One turning vector, and how many steps it has turned
The counts run from 0 to 825.
[-8.5,-11.5,-9.4,0.9,20.1,-7.3,13.1,8.8,-17.3,-13.0,-11.6,-55.9,21.7,-44.5,3.3,-15.2,9.9,23.5,13.0,-1.0,-4.2,-13.9,14.8,16.0,-6.5,15.5,-13.8,4.4,2.7,10.1,17.9,-27.1,-11.6,-0.3,2.0,9.2,2.5,4.9,12.1,-30.8,14.1,25.7,11.3,-5.2,1.0,22.9,20.3,-34.9,11.9,-11.5,-5.3,-13.0] => 415
[-5.6,-25.4,21.8,-11.8,13.0,12.6,8.0,0.7,-18.0,-28.9,-7.7,-39.7,-5.4,-26.3,9.0,17.4,-6.5,26.1,30.6,-8.2,-21.1,-32.1,14.1,32.2,-5.6,15.8,-16.3,14.7,-4.9,-5.4,15.5,-21.3,4.5,21.0,-1.2,4.7,1.5,-14.1,28.7,-15.2,-6.1,19.4,-3.8,-2.2,8.4,26.9,12.3,-25.7,9.5,-3.0,3.4,-8.5] => 131
[-12.1,-16.4,12.3,-2.5,8.7,10.8,37.0,-16.3,-8.7,-13.1,-5.6,-39.2,14.2,-29.6,6.5,-15.8,-0.7,0.4,18.0,5.3,-6.4,-14.8,24.9,-6.4,-3.3,9.2,-1.0,-2.8,-14.7,13.7,27.4,-20.6,-25.2,6.2,-18.2,2.9,20.0,-5.9,27.7,-31.5,17.3,25.5,-2.1,-10.6,-8.7,3.4,15.7,-41.4,8.9,-11.2,-10.3,-8.3] => 240
[6.7,-2.3,-23.4,13.9,22.1,7.4,-0.3,20.9,-2.8,-16.1,-12.5,-15.8,21.8,-46.5,-0.1,2.5,5.0,33.9,26.2,-6.4,11.9,4.4,4.1,19.8,-37.0,3.0,-18.3,6.1,0.7,1.6,0.9,-5.0,-15.7,34.2,-12.2,15.1,-9.5,-25.9,3.8,-8.6,3.6,23.4,-10.2,-19.8,6.4,-16.1,8.3,-2.7,-1.3,-12.3,-9.3,-41.5] => 96
[-4.3,9.6,11.8,-3.3,15.2,-1.9,17.3,5.7,-24.6,-32.3,-8.8,-36.2,16.1,-43.6,5.5,-9.9,18.1,15.9,32.5,-12.4,-18.9,-14.0,19.1,23.6,-7.7,21.6,-10.6,12.5,-6.3,-26.3,4.6,-22.8,-10.8,16.2,18.6,-7.9,-0.5,-17.5,10.5,-11.3,15.6,15.2,14.1,3.5,1.5,7.6,10.1,-13.5,11.2,-36.2,2.2,-11.4] => 83
[1.3,-13.2,7.0,-4.5,-4.4,6.4,-9.2,15.6,-9.6,-42.2,-26.3,-22.4,16.1,-28.6,-5.6,-8.6,-12.5,14.8,23.9,-19.2,-14.0,-13.8,22.9,19.0,-9.8,-12.4,-22.3,30.8,-17.9,-17.8,38.5,-11.8,4.5,14.2,-14.4,7.8,2.4,-0.2,23.6,-3.2,4.1,23.9,-28.2,13.1,-0.4,11.4,12.3,-1.1,10.8,-28.0,-4.8,-17.8] => 2
[18.6,-11.7,-11.4,13.0,17.9,9.9,19.8,-1.6,-1.9,-20.4,1.9,-20.7,22.1,-25.9,18.3,8.0,-9.1,25.3,1.2,-10.6,2.4,4.6,-4.0,-1.4,-39.0,-0.7,-30.2,20.1,-2.3,7.9,19.0,-12.3,-12.2,4.2,-18.2,9.7,-15.0,-19.8,34.5,9.5,-2.6,19.2,-17.6,-23.4,11.5,-7.8,25.3,-24.6,8.1,5.4,-11.5,-39.1] => 103
[1.3,10.6,3.8,2.6,12.4,7.5,-17.5,10.8,-14.8,-20.3,-4.7,-39.8,15.3,-25.3,1.9,5.1,11.6,10.6,16.5,-18.4,-14.1,9.4,12.2,6.6,-24.2,-11.7,-25.6,32.8,-2.7,-7.4,46.4,-33.1,-3.9,9.2,-7.0,0.7,2.6,6.2,15.2,0.2,8.8,32.4,-16.6,0.8,10.2,10.0,21.1,-27.5,4.0,-11.0,-24.3,-15.9] => 332
[11.6,-17.5,5.5,-1.9,-2.5,-4.6,-1.3,24.0,7.2,-17.4,-11.4,-33.1,26.3,-49.4,2.7,3.3,0.2,18.1,12.7,-3.1,-22.0,-31.6,9.7,31.7,-20.7,-18.9,-11.1,15.6,11.1,1.2,5.5,-28.4,3.2,6.2,-19.5,2.1,-9.1,4.9,32.4,-11.5,16.3,22.7,-19.4,-9.5,-1.1,0.3,23.8,-11.3,-5.0,-8.4,-8.4,-22.3] => 375
[-16.2,-6.5,0.9,-7.3,17.4,3.6,15.2,8.5,-14.8,-45.3,-15.3,-32.3,17.5,-26.0,-1.5,8.2,-3.1,20.7,44.1,-10.8,-14.3,-14.2,20.8,33.0,-4.7,2.7,-9.9,22.7,-13.3,-7.6,31.5,-17.1,-1.3,15.8,8.8,5.1,8.7,-1.8,26.3,-10.0,-10.3,16.6,-8.9,-0.8,4.0,26.9,9.3,-19.7,0.7,-16.1,6.4,-7.5] => 459
[-0.5,-8.8,22.7,-0.6,19.5,15.4,18.3,-2.9,-19.5,-19.6,-10.8,-22.2,-4.1,-23.4,-9.7,4.3,-13.0,15.0,50.0,-10.4,-6.9,-8.6,22.1,11.7,-28.2,33.5,-5.4,13.2,-14.7,-6.0,19.3,0.6,-13.5,32.2,2.1,9.7,11.2,-32.6,-12.2,-19.4,-9.6,34.3,-13.4,-13.5,-6.9,-6.9,4.7,-3.4,1.9,-13.0,-16.7,-7.3] => 15
[3.5,-11.9,-1.8,11.9,5.2,-9.4,7.7,24.3,0.1,-15.1,-25.6,-37.7,37.3,-56.5,-4.6,-26.6,6.3,11.3,15.7,-4.3,-12.1,-11.4,16.5,22.1,-12.5,-8.4,-8.2,-2.2,4.2,-4.2,-0.9,-22.5,-11.9,-3.9,-12.1,25.2,-3.1,-3.7,20.7,-17.6,10.0,18.4,-8.5,-10.6,-9.4,-0.8,13.0,-9.7,-3.8,-32.9,-13.7,-26.6] => 40
[6.6,-11.3,-5.2,16.1,18.1,11.6,25.0,-2.4,-1.0,-30.8,-5.7,-12.1,20.1,-27.1,-4.6,-2.0,-6.8,23.7,29.0,-20.6,-9.3,13.2,1.8,0.0,-29.2,14.8,-25.5,14.2,-15.6,21.7,46.4,0.0,3.9,-2.6,-17.4,9.1,-7.0,-16.3,8.5,-3.9,-8.7,23.2,-26.0,-28.7,-8.5,-0.4,31.1,-18.5,5.6,5.8,-11.1,-18.1] => 227
[11.2,20.6,5.4,-10.2,13.8,9.5,15.4,-3.2,-17.6,-19.4,-7.8,-35.8,8.4,-34.3,-6.7,-14.9,9.6,1.0,27.6,-16.8,-6.4,-3.4,37.3,-5.3,-3.5,17.7,-21.3,20.0,-29.5,-9.4,31.7,-27.9,-9.9,-2.8,-6.6,9.5,11.5,-22.8,18.0,-9.0,5.6,20.0,7.4,9.6,-9.4,7.7,1.5,-23.8,15.9,-14.9,-19.9,-14.6] => 288
[8.1,12.6,22.3,-8.7,-9.2,-10.4,9.2,16.0,3.0,-31.4,-22.3,-23.9,11.7,-30.0,-17.2,-5.6,-13.7,-1.1,28.7,-16.1,-28.3,-9.0,35.9,6.6,-28.0,-8.8,-8.6,27.9,-16.4,-10.5,39.7,-5.3,-17.3,8.1,-16.6,5.3,5.2,-3.7,25.9,7.9,9.7,30.9,-12.0,-2.0,-15.2,1.8,11.4,-1.9,10.9,-17.2,-8.2,-6.5] => 450
[-7.9,-26.0,12.1,-5.0,13.5,4.8,7.5,-1.6,-17.2,-30.4,-10.9,-43.3,0.8,-26.2,10.2,14.4,-8.0,31.9,28.8,-5.9,-12.1,-31.8,7.6,34.0,-7.7,13.1,-12.0,12.8,-5.5,-1.9,17.5,-14.7,-2.2,29.8,-3.9,9.1,4.7,-9.3,25.0,-18.6,-6.8,20.2,-2.2,-4.3,11.5,23.4,11.0,-25.7,7.6,-1.4,2.9,-10.2] => 132
[-8.2,14.0,-5.8,-0.9,13.5,12.4,10.6,-2.9,-20.3,-24.0,-10.8,-35.5,19.9,-28.5,-3.9,-19.7,10.7,5.0,25.8,-14.8,3.3,11.1,29.9,-6.6,-3.7,-1.2,-15.5,13.4,-28.7,-10.7,41.2,-18.7,-23.9,9.5,-6.5,18.7,19.3,-14.5,22.5,-14.5,5.4,23.2,-2.1,4.2,-2.3,8.1,0.4,-32.3,12.7,-22.3,-24.0,-18.9] => 286
[12.5,-23.8,29.2,-0.6,23.4,3.0,9.6,-6.3,-17.0,-31.6,-14.7,-36.4,2.8,-22.8,11.4,16.5,-17.7,12.9,35.2,-11.3,-12.5,-25.5,25.2,18.4,-17.5,15.9,-12.3,28.9,-7.2,-1.1,28.6,-23.3,5.1,7.4,-1.9,10.8,7.7,-10.5,13.1,-12.4,-20.7,27.7,-16.3,2.9,2.3,17.7,15.8,-12.9,-2.7,-3.2,-3.0,-2.1] => 9
[15.6,-27.3,37.9,5.2,6.2,14.3,19.5,-15.8,-9.5,-10.2,-5.8,-33.4,-4.7,-12.8,3.8,2.1,-25.6,1.8,17.1,-9.4,-13.4,-15.5,14.1,-10.0,-27.8,16.7,-16.9,17.6,-11.3,4.2,30.7,-5.6,-13.8,10.5,-20.2,20.5,11.5,-22.5,17.0,-11.4,-13.6,37.3,-22.1,-14.7,-1.7,-5.8,17.4,-18.0,8.1,-0.2,-32.5,-10.3] => 62
[23.7,-19.5,-5.6,1.4,18.8,18.3,10.6,7.5,7.0,-4.9,-3.9,-19.9,21.1,-38.3,12.4,13.3,-10.1,18.5,21.0,-0.6,6.2,-18.7,14.1,10.5,-32.0,-8.4,-17.6,24.4,-0.9,11.3,10.7,-22.5,1.0,8.6,-24.2,16.3,1.4,-17.9,26.8,-12.5,-10.9,27.0,-28.7,-17.4,1.6,-10.2,12.9,-15.5,-9.9,7.9,-23.5,-38.6] => 551
[5.4,-4.0,9.0,7.7,33.2,5.0,2.1,6.5,-16.6,-0.4,-3.7,-41.2,12.4,-48.4,9.6,7.7,19.2,20.3,27.6,-5.0,-10.7,-7.1,12.7,19.7,-26.2,19.3,-11.7,2.0,17.5,-0.1,-6.8,-37.7,-4.8,13.0,2.7,2.8,-2.8,-19.0,-5.6,-25.8,9.0,31.2,-0.2,-13.4,-0.1,-4.5,18.1,-19.5,-10.2,-11.5,-14.3,-17.4] => 90
[-3.7,2.6,1.2,6.0,14.0,-4.4,-0.5,21.7,1.1,-15.9,-21.5,-33.4,15.7,-27.7,2.1,3.4,4.7,10.7,10.8,-14.9,-21.5,15.0,20.7,8.4,-33.5,-23.6,-19.8,5.8,12.1,-3.0,19.2,-26.4,-23.6,1.5,-18.9,12.4,-9.1,-6.8,44.8,9.6,20.9,25.6,-11.4,-15.4,3.9,1.6,19.9,-28.0,-3.2,-15.1,-2.4,-29.4] => 657
[-4.1,-21.8,21.5,-12.8,4.4,23.6,9.2,12.4,-11.5,-12.3,1.5,-32.8,-3.6,-26.9,-11.3,8.9,-7.2,31.6,30.2,-10.2,-25.8,-26.4,2.3,29.1,-14.1,24.9,-21.4,17.0,-2.4,8.5,18.6,-7.5,10.3,25.9,-2.3,-2.0,1.4,-11.8,6.1,-24.4,1.0,30.4,-19.5,-19.3,-0.3,12.1,19.1,-23.4,11.6,3.3,-22.8,-6.2] => 632
[4.1,-3.7,14.8,-14.6,-5.5,10.4,22.0,5.1,-13.8,-13.4,-8.5,-42.0,12.7,-48.2,-5.7,-26.4,3.4,9.3,21.9,-5.0,-17.0,-36.3,22.7,16.1,5.0,21.5,-12.8,9.1,-18.8,-12.8,5.0,-17.2,-4.8,15.1,0.0,8.7,8.3,-18.2,15.2,-26.7,11.6,17.4,5.7,2.5,-12.0,6.4,2.1,-18.0,21.1,-24.1,-20.6,-9.9] => 746
[-4.0,-4.2,9.9,-6.2,3.1,12.9,25.7,-7.1,1.2,-20.7,-5.1,-21.9,25.9,-38.2,-4.1,-7.0,0.8,-4.1,32.8,0.0,-9.5,-14.5,29.2,-4.7,-10.1,-7.8,0.9,17.8,-19.9,10.9,41.3,-22.0,-6.4,-0.2,-23.8,-8.1,19.2,3.9,22.3,-27.2,16.5,29.2,-20.8,-6.1,-15.7,-2.0,18.1,-28.9,-4.9,-9.6,-14.2,-5.7] => 119
[9.3,-12.4,2.4,-7.1,6.3,-4.4,-2.2,11.9,-4.9,-9.3,-10.8,-42.8,9.3,-54.5,0.5,-2.6,2.8,30.3,11.0,-3.2,-8.1,-32.9,18.2,19.9,-20.8,19.9,-10.1,13.4,1.7,13.0,10.9,-19.1,-4.1,19.2,-14.1,-6.5,-2.9,-2.1,-5.7,-30.0,28.2,36.4,8.3,-1.8,-5.9,2.5,20.0,-14.5,18.1,-3.0,-2.0,-14.6] => 751
[4.8,-17.2,24.7,17.8,-7.4,-3.9,13.8,-8.7,-1.2,-18.4,-12.9,-37.2,23.7,-20.3,4.5,-12.3,-16.5,-6.8,12.7,-4.3,-14.9,-4.7,7.1,-3.6,-25.5,-18.6,-3.3,10.5,-7.7,1.1,37.8,-9.4,-21.9,12.7,-27.3,23.7,15.3,2.3,26.2,-9.3,1.2,35.3,-20.3,-17.3,2.4,-9.8,19.8,-21.4,-2.0,-11.5,-34.3,-11.1] => 444
[6.7,21.7,16.5,2.3,11.2,-1.4,20.5,14.9,1.3,-16.8,-11.9,-20.6,14.7,-38.0,0.1,-4.7,9.6,-1.7,21.2,-13.1,-28.5,10.0,23.2,1.3,-39.9,-3.4,-14.7,9.2,5.8,-18.0,5.2,-18.9,-26.6,7.7,-8.6,-5.2,-13.5,-24.2,28.1,13.1,24.6,25.6,-2.7,-16.2,-9.9,-21.5,16.9,-12.5,-0.2,-26.4,-0.9,-25.4] => 654
[-1.7,-19.8,20.4,28.3,9.8,-3.5,11.6,-9.1,-11.5,-25.9,-19.5,-33.7,21.0,-19.1,9.1,-8.8,-12.6,2.2,18.8,-10.0,-6.2,13.6,-0.6,1.3,-32.8,-14.5,-4.2,-0.4,0.4,-11.5,18.1,-2.2,-33.6,25.5,-18.9,29.2,5.6,-15.0,20.0,-1.3,-5.6,29.8,-17.0,-21.7,9.6,-15.0,14.3,-11.5,-7.5,-27.6,-21.6,-25.2] => 771
[11.9,-10.1,8.3,-5.7,14.2,-10.8,20.1,7.1,-13.3,-8.1,-9.1,-41.9,-3.0,-31.6,7.0,13.0,-20.5,24.0,12.3,0.9,-0.1,-26.0,10.6,19.4,-39.4,23.0,-8.5,22.3,3.5,-4.4,-4.1,-0.7,-35.3,35.8,5.3,8.1,-1.5,-24.5,9.6,-9.3,-3.2,37.3,9.3,-13.1,10.0,-6.4,9.4,-9.6,12.2,-4.6,-5.7,-21.6] => 140
[-8.8,-8.5,13.1,-10.6,2.8,-2.7,36.3,1.5,-7.0,-10.1,-10.5,-31.3,9.8,-28.9,-1.1,-4.4,-15.1,3.3,8.0,5.8,-13.5,-17.9,20.4,1.5,-35.5,11.6,0.0,14.0,0.4,-4.0,9.6,0.6,-46.8,24.7,-2.3,-15.9,5.0,-5.7,17.4,-14.9,32.7,39.4,0.7,-13.3,-2.9,-18.5,20.6,-23.4,13.7,-23.0,-3.0,-15.5] => 194
[-4.4,-27.7,17.3,5.5,10.0,-1.2,18.5,7.3,-26.6,-13.7,-13.3,-40.0,-1.3,-16.4,-0.4,-5.0,-20.6,22.3,1.1,-6.0,-13.9,-12.4,-1.5,9.0,-31.4,31.0,-22.6,14.0,6.9,-10.0,2.9,6.4,-31.2,26.2,10.0,2.0,-3.1,-12.1,0.8,-7.4,6.4,39.1,-4.8,-13.5,12.5,-1.8,21.7,-15.7,21.8,-26.8,-12.4,-18.4] => 641
[-22.6,6.7,2.6,-0.7,-1.5,-1.5,30.4,12.1,-5.0,-29.7,-13.3,-32.7,16.3,-20.0,-21.2,-10.8,-1.1,14.1,34.5,-15.3,-26.9,7.1,9.7,17.7,-11.7,2.1,-14.1,1.2,-13.8,3.3,35.2,4.2,-22.5,12.9,-5.0,20.2,3.1,-11.6,34.2,-3.5,-3.7,18.3,-3.1,-30.1,-8.9,22.0,10.9,-34.2,15.1,-9.0,-10.1,-4.5] => 405
[-0.9,21.9,9.9,-5.8,6.1,10.4,21.7,12.8,-0.8,-28.5,-1.4,-24.9,25.6,-29.1,-14.9,-8.1,8.7,1.8,42.8,-17.5,-28.7,2.5,19.8,14.6,-13.0,-7.5,-17.9,20.0,-19.1,-8.9,35.6,-21.2,-1.9,-0.9,-1.3,12.4,8.2,-11.4,33.5,-1.4,-5.8,15.0,-18.3,-16.5,-11.2,11.0,8.0,-22.7,-0.4,-14.7,-27.9,-9.2] => 784
[11.4,-12.9,5.4,16.7,-9.0,-7.7,20.3,6.0,-3.8,-33.6,-16.4,-29.0,34.8,-40.0,6.0,-34.8,-1.1,6.7,1.0,-15.8,-17.8,-3.7,4.2,4.9,-11.5,-6.2,-21.2,1.9,-8.3,-12.2,10.7,-9.4,-14.0,0.4,-15.8,19.1,-11.4,-13.7,38.8,5.4,12.0,11.8,-5.6,-10.2,-4.8,-8.5,19.6,-10.0,17.7,-36.0,-11.9,-31.4] => 488
[21.0,6.6,-6.3,12.5,21.1,6.1,-8.7,15.0,-7.8,-14.8,-14.0,-21.5,20.6,-44.6,-7.5,-3.5,2.1,20.7,28.6,-15.8,11.0,10.7,15.7,5.7,-36.7,7.4,-17.7,24.3,-8.1,-0.9,26.2,-10.2,-4.1,17.8,-9.5,18.6,0.1,-24.7,-15.2,-9.9,-7.7,36.4,-17.0,-7.8,-4.3,-14.7,8.2,4.9,0.6,-8.0,-30.4,-29.0] => 219
[2.6,-0.9,26.8,-1.1,-3.3,-8.9,15.4,7.9,3.7,-14.7,-5.5,-44.7,13.7,-44.2,3.4,1.8,7.4,7.3,25.9,-1.2,-36.5,-28.7,12.5,27.9,-19.2,-8.5,1.0,0.0,9.6,-11.5,-3.9,-28.4,-13.6,21.5,-9.5,7.4,0.1,-10.6,36.1,-12.4,19.2,21.1,1.8,-19.6,-2.6,-2.8,12.1,-22.0,-2.1,-14.0,-13.9,-10.3] => 701
